Here are some points, each followed by its number:
[ -6 -29 -24 -15  45   6 -15  21 -17 -42  28  -6  11  29  17  31  -7 -14
   4  24  -1   0 -33  45   2  -3 -12   8  -4   0   2 -11   8  12 -19  10
   0 -11 -13   2 -18  11  -4  37   7  -4  25 -27] 0
[-13 -12 -10  -2   0  12   0  20  54 -28  11 -16  14   8 -38  20   8  -5
 -20  15  -8 -11 -50  35  -9 -51 -25  -9 -12  -2 -28 -15  13  19  20 -28
   6 -14   1  20  10  54 -27  21  -2 -20 -10 -26] 1
[-30   4  49  13  34  -1  34   4  -7  11  33  24 -49  14  54  28  46   2
   3  -1 -26  18 -30 -41 -19  -7   7 -32 -30 -32  22 -25  62 -44 -25 -48
 -36 -39  48  22   0  14 -42 -28   2 -16 -35 -23] 2
[-27   0   0   3   1   5  25   1  67 -18 -53  13  -5 -21  30   7  14  31
 -22  -9   5 -26  12  -2  30 -27 -26 -45   0  -4 -32 -12  15  -4 -20 -55
  18 -14  19   8  39   5  10 -21   0 -10 -10  -7] 3
[ 32 -39  24   0 -34 -27  53   2   9  -8  -9  -8 -30 -17  59  -7 -18  -8
  11 -21   2 -25  12   4  31  -3 -28  14   1 -14 -15 -35  38  -7  23  36
  31  29  45   5   3 -12   6  -3  -2  14   0   2] 4
[  4  11 -40  32 -15   8  -5   0 -18   8  45  22  25  13 -52   4   0 -31
 -15  14 -20  -7  -9  33  20 -44   2 -21  14  11   8 -17  -4 -13 -37   5
 -25   6   3  -9 -13  24  36 -62 -17  -5 -31   7] 5
[ -58  125    5  -13    1  -46   76   25  -41   60    1   21   61  -23
   50  -43  -89   73  -37  -25   27   -7   28  -32   17    3   35  -55
   72   14  -26   -9  -99  -46  -75  -40  -94  -16  -77 -119   79   24
   45  -78  -15   58  -58   60] 6
[ 19 -11  44 -56   9   0  33  -3 -47   0   1  -4 -18 -51  15   8 -34  15
  -4  88 -18  31  -5  -8  21  35  64 -69 -35 -69  -2 -11  67 -46 -72 -21
 -24  -7 -14  -6 -22  31  -2  15   4  37  39  -3] 7
[ 46 -25 -48  27   6  12 -72  36   1 -38   3  11 -12  57 -20  -9  19   4
 -22 -11  -1  16  29 -33 -27 -17 -19  10  60  63  34  24 -30  65  69   8
  22  34 -11  17  20 -39  34  23  22 -34   0  15] 8
[ 66  15 -18 -32   0 -18   3   6 -13   7 -24 -10  -4 -35 -24 -26 -13  15
 -33  -1   6 -18  11 -47  56  21   3  29  32 -13  11  -1 -40  12 -22  26
  -5 -18 -36  -9  13  29  19  -8 -11 -17  42  52] 9
[ -6 -18 -13 -29  16  23 -15  19 -34  -6  24  -2   1  16   1  16 -15 -31
  -9  27   6  -2 -21  -7  54  31   9 -20   3 -12   9 -35  15  27 -23   5
  14   1   1   0 -13 -17   0  44  38  14  12 -42] 10
[  12    1   15   82  -19   30  -36 -110  -16   -7   27  -25  -34   48
    1   -4   -4  -48   60  -53  -59    6    8   25  -42   12   15  -11
    2   -8   45    7    3  -42   33  -14  -29   61   13   59  -25   38
  -73  -57  -28   23   17  -46] 11
[  62  -44   14  -59  -28  -10   23  -39  -13  -36  -33  -10 -113   13
  -36   17   49  -42   40   23  -46   85  -34  -31   13   45   21   23
  -11   50   56   -7   78   29   14    8  -23  -23   98   43 -122   54
  -37  -55   23   42   28   31] 12
[-12  52 -10  15  50   2 -31 -17  -8   4  -5  13   2 -38   1  -6 -11  34
  54   5  11  32  43 -14 -25  -7  39 -26   0   3 -42  59   8 -22  22 -31
 -38  -9 -20  17 -36   3 -37  22 -21  54   6  17] 13
[-14 -13   0  35 -19   5 -32  -3  20 -17   8 -13  24  31  -6 -30  -1 -21
 -17   4   0  15 -26   4   8 -35 -11  14  43  25  -5  -6 -30 -11  29  20
  17  -6  15   3  -1 -22  22  22   5  11  -7 -14] 14
[ 14  58 -33   5   2   0 -36  20  15 -44   1   0 -17  24  11   4 -11  17
   7 -18  22  14  40 -23  16  19  34  13  30  29 -24  36 -51  24  32  18
  26  -4  -7 -14  67   4   8  37  13 -19   4  -5] 15
[ 28 -46  11 -15 -23 -38   9   8  -4 -30  30 -22  -6   6  -3  -5 -19 -16
 -30   7 -30   1   7  -6  44  -7 -38 -18  32  -7  26 -12   6  16  -8  25
  36   3  11 -37  33  16   9 -50   7  12  10 -18] 16
[ 39 -23  28   4   1  -7   9   3 -54  23 -11  18 -54 -18  13 -53   1  18
  -2 -22  -1  36 -12 -43  -7  43 -16  41  28 -16  39  -3  11  56   6  19
 -12 -20  37 -24  -7  -8   3 -31 -12 -12   5  75] 17
[ -22  -45   -5  -48   46  -18   -8   83 -107   52   59   30   25  -30
  -14   21  -47   12  -40   48   34   24  -23  -18   15   12  -35   31
  -11   64    0   -4  -73   57  -25   52   43  -10  -31  -71   51  -19
   46   31    4  -11   -2   39] 18
[-41 -27 -31 -38   7 -24  22 -16  29  15  24   4  15  13  18  15  18  10
  -9  36  -3 -18 -45  49 -16  -3 -41 -13 -39 -17  13  -9   6  10  -9 -45
 -13 -12  32 -47 -25  27 -42 -15   4  21  -9 -35] 19
[ 60   6 -48  80 -32  31 -48  18  26 -64  -1   4 -27  31 -42 -27   3 -51
 -11 -15  26  15  44 -45   8   0 -20  40  34  56  39   2 -70  92  43  19
  99  32 -34  17  26 -21  26  34 -10 -34  12 -13] 20
[  1   5  51 -48  23   1  27 -11 -18  15   5 -35   4 -28  12  13 -40  26
   7  34 -38   1 -29  -9  14  64  55 -59  -8 -48 -41 -47  24 -38 -55 -41
  -5  -7 -20  11 -22  37 -23  11 -13  53  29 -36] 21
[ 25  -3  23  -7   9 -29  -6  12   4   0   6  36 -77 -16   2 -45 -18   6
   6   1   3  49  32 -30 -18  61 -15  31  14 -26  14  16  15  30  16   0
 -18 -28  22  -7 -19 -17   1 -14   5 -19  29  52] 22
[ 42  27   2  60 -18 -11 -15 -35  -7  18 -67  22   8 -39 -37 -47  35 -27
  10 -17   7   2  23  16 -20   7 -15  11  13  57   7   8 -36  -6  12  39
 -42 -16   3  -7 -16 -17  32  -8  17   0  12  70] 23
[ -1 -51  84 -23 -14 -29  -6  30 -19   1 -22  44 -36  14  16  24   8  35
  56  29   9  17  14   5 -10  46  -5  17 -29 -12 -14 -29 104 -35  25  21
 -14   3  56   5 -54 -13  36  59  19  40   1  29] 24
[-56  31   1  10  50  -3 -18  10 -14   4  10  12  20  10  20  11 -33  76
  24 -30  15  68  30 -13 -40  18  45   3 -47   1 -36  66  16 -54  -7 -34
 -13  -3 -36 -15  -5  -2 -29  23  -6 -15 -20  38] 25
New points follow, each followed by the numbers of its three nearest points above by angle, nearest first.
[ -4   6 -21  38 -32   4 -27  -3  31  21 -27   7  37 -32 -21 -13  32 -13
   6 -16  41 -38  23  43  -5 -32 -34  32   1  24  -8   1  -3  16  63  46
   0  18  13 -10 -34 -62 -12  22 -18  13 -15  28] 23 14 20
[  2  24  -6   5 -23 -16   5 -28  40  23 -32  12   3  -2  -5 -18  51 -31
  16 -26  18 -40  22  21   5 -33 -13  31 -19 -27   9 -11  -1 -39  46  30
  -1  49  23  20  -5 -26  -6 -40  -1   3 -15  34] 23 4 11
[ -4  68  30 -14  35 -11  19  -6  -2  34   7   2  72 -24  16 -21 -42  59
 -13 -20  13 -48  25 -15  40   1  18 -15  17 -11 -31  10 -69 -16 -60 -33
   9 -33 -17 -66  68  18  19 -31   3 -12 -48  -8] 6 3 9
[-33  29  28   3  33 -38  37 -59   6  28  -3   2   3 -20   7 -24 -47  51
 -16 -15   8  -4  22  -6  21 -17  26 -32  17 -19 -31  -6 -44 -32 -47 -40
 -18 -18 -45 -44  55  12  13 -25  -4 -16 -40  32] 6 25 3
[ -3  29  14  23 -14  -8 -16 -34   5  49 -17   8 -21   3 -38 -33  35 -17
  -8 -29 -12  -6 -33   4 -41  10  14  -6 -16  -1   1   2   4 -29  21  26
 -23 -10  32  -4 -58 -24   4   5  -8  16   5  41] 23 12 11
[-45  -2 -19 -19  36 -25  -7  40 -59   3  26  14  35  -2   7  81 -27   5
 -17  51  65  17 -11  24  -3  22 -14  19  -1  30   1 -10 -31  30 -21  26
  23  -2 -45 -27   3 -12  20  46  27  -8  -8  16] 18 0 10
[ -1  -9 -20 -16   5   9  -5  -5 -24  13  37  29 -41  30  23  -3  24   9
   0 -11   8  19 -23  -9 -24   0 -18 -13  12   5  18  24  -4  36 -14 -26
  -5   8  10  19   5  34 -45   2   7   4  -4 -24] 2 19 11
[ -2 -10 -44  43 -12   9 -63  -9  25  24  -1 -11  19  35 -37 -42  55 -30
   3 -48  27 -11  17  37   2 -40 -22  64 -22  36 -18  12  -6  -5  35  58
 127  83   5  13 -26 -62  -2 -56  11  21 -15  33] 20 14 8
[-16  28 -13 -49 -11   4  -2  14 -18  37  -5  -5  21 -24 -39   6  -3  21
  12  28   6   4 -38  23  -4  12  -2 -15 -22  -6 -12   2  13 -51 -26  17
 -42 -18 -34 -18 -31 -25  14  36  22 -20  31  43] 7 25 21
[ -9 -28 -12   0  32  30 -42 -24   7 -67  -8 -21 -12  22  32  67  -1 -28
   4   0 -10   9  13   9   1  24 -14   5  -4  12  12  12 -28  42  25 -18
  -8   3  13  38 -42  -1 -48  61 -18   6  41 -43] 0 10 11
[ 34  -8  -8  39 -35 -18  -4   1  40  -5   3  12   1   9 -23 -27  10 -42
  14 -25  17 -27  30  14  -9 -32 -20  43  -6  26   0  19   9   5  47  12
  36  41   9  17  40   3 -57 -27 -11 -26 -21   4] 20 8 11
[ -63   15   21  -36   26  -37   34  -14   39    6   32   77   17   53
   47   41    5  109   54  -31   78   36   81   24   41  -21   30   27
  -53   44 -107   58   66  -24   85  -42   44   27   44   17   16  -14
  -12   -5    6   12 -111   24] 25 13 24
[ -6  15 -14  29  -8  23   4 -15  25  74  -5  16   7  22 -41 -27  42   9
   0  -7  11 -38  14  -5   5 -17 -15   3  -3  35 -22  -3  -2  10  28  34
   2  30   7  17 -12 -11  -2 -11  -5 -10   7  -6] 23 20 8
[-19  28  23  11   9 -25  34 -21  -9  43 -10   6  33 -38   6 -16 -63  71
 127 -30   4   1  29  -4   8 -17  27 -32  18 -23 -26  18 -47 -47 -45 -50
   4 -29 -30 -44  21   3  25 -17  -5 -42 -45  27] 6 25 13
[-10  39  17 -38   7 -17  10  25 -16  28 -15  -3  20 -29 -46  31 -10  16
   3  29  28  17 -52   4  -8  -1   0  -7  35  -6   4  -6  16 -13 -42  10
 -19 -19   4 -15 -32  13  10  26  24 -12  28  38] 7 21 18
[  7   4   5 -13  -9  15 -27  -3  18 -57  23  27 -74 -24 -11  52  56  -4
  31 -17  -8  22  -3 -43   5  15 -14 -13  34  57  21   0  66  40  17 -16
  -2  20  25  24 -18  45  12  -9  22  -3   8 -56] 12 2 8
[-52  28  51 -37  18 -40  37  21 -25  35 -15  22  49 -42  11 -31 -35  74
 -35 -29  39  -3  62  -1 -14 -22  13 -49  34 -23 -45  22 -41 -41 -56 -42
  15 -43 -22 -39  48  13  52 -38 -16 -16 -39  48] 6 25 3
[-96 -59 -56   9 -26 125 -14 -31  70 -22  44   1  70  53  -6  18  29 -45
 -44  49 -26 -51 -75  51   9 -50  -9 -31 -65   0 -57 -15 -13 -19   4  -1
  10 -76  -1 -19  44 -31   5  -2  44  36 -10 -89] 1 19 14
[ -18   34   -4   61   -5   12   44    8  -12   19  -15   18   27   36
   11  -38   -8  -18  -95  -12   -3   56   -6   10  -70  -42  -12    2
   11  -21   14   66  -26   79    8    6  -13   20  -27  -67  127    4
   12  -65   18 -107   -9   17] 6 8 15
[ -5  -6  30 -20 -18  14 -21 -22  40   5  16   1 -44  -2 -19  10  38 -13
  20  17 -44  32  -9  -1 -34  25   5 -11 -19 -28  27   2  26  16 -56  15
 -23   7  21  35 -34  14 -15  -1  14   9  24  -5] 12 2 7
[ 39  44 -44 -13 -69   6 -32   7 120  10 -95 -76  70 -43 -33 -68  46  -1
 -36 -45  10 -25 -50  29  -5 -88 -22 -27 -39   9 -16  14 -59 -63  19   0
 -69 -43 -42   0  11 -29  47   0  -6 -45  41  47] 23 3 14
[-31  21   4  10  25   4   6 -12 -16  14  12  11  -3   6   6  21 -15  38
  23  -8   3  23  27   2  -5  -2  31 -15 -13 -12 -10  16  13 -10   3 -17
  -7  -4 -45  32 -13  -5 -15  25   5  -5  -5  19] 25 13 21
[ 12  -7 -59  43 -52  18 -44 -49  12  26  -9 -16  21  25 -57 -25  75 -37
  23 -33  66 -53  14  39  -4 -17  -4  35  -4  36   4   2  36  -1  75  30
  -8  25  24   2 -34 -55  30   3  -3  52 -12  -2] 23 14 8
[-30  -5 -66  17 -18  10 -23 -27  -1  23 -13  21   0  51 -19 -32  15  16
  21 -41  32  31  52  -7  -1  10  17   3  34  11 -40  81 -10 -12  30  14
  23   8  37 -23 -44 -18  14  -8  27  33 -49   8] 13 25 15
[-50 -50   7 -23  31  21   7  -7  42 -16  31  15 -17  45  27  27 -11  -5
 -12  20 -10  11  -5  38  18   1  -6 -31   6  14   3   7  -6   6 -37 -41
  21   5  22  -7  38  28  -1 -15  22  20 -11 -57] 19 0 3
[-51  37  38 -21  40 -27  35  94  -8  40  -4  87  61 -30 -11  20 -33  92
 -52 -32  36 -13  30  -1  15  14   1 -67  42   7 -18  39 -45 -30 -67 -71
 -23 -29 -62 -46  72  45  24 -33 -59 -75 -28  38] 6 25 3
[  69  -31   10  -71  -40  -32   33  -24  -35   35  -19  -17  -85  -32
  -52   15   28  -39   50  -17  -50   53  -43  -32  -44   52  -21   46
  -14   19   43  -13   61    6    4   38  -38   -2   57   43  -80   39
    0    0   17   42 -122  -26] 12 24 17
[-15  23 -23  20 -10  -9 -12  53 -17  14 -18 -27  38  -4   3  -6 -26  17
 -37  14 -37  19   5 -12  13 -37 -29  19   0  22  61  11 -10  34  -8  21
  20   9 -30 -11  58 -31  -6  -6  -1 -85 -23  14] 18 8 20
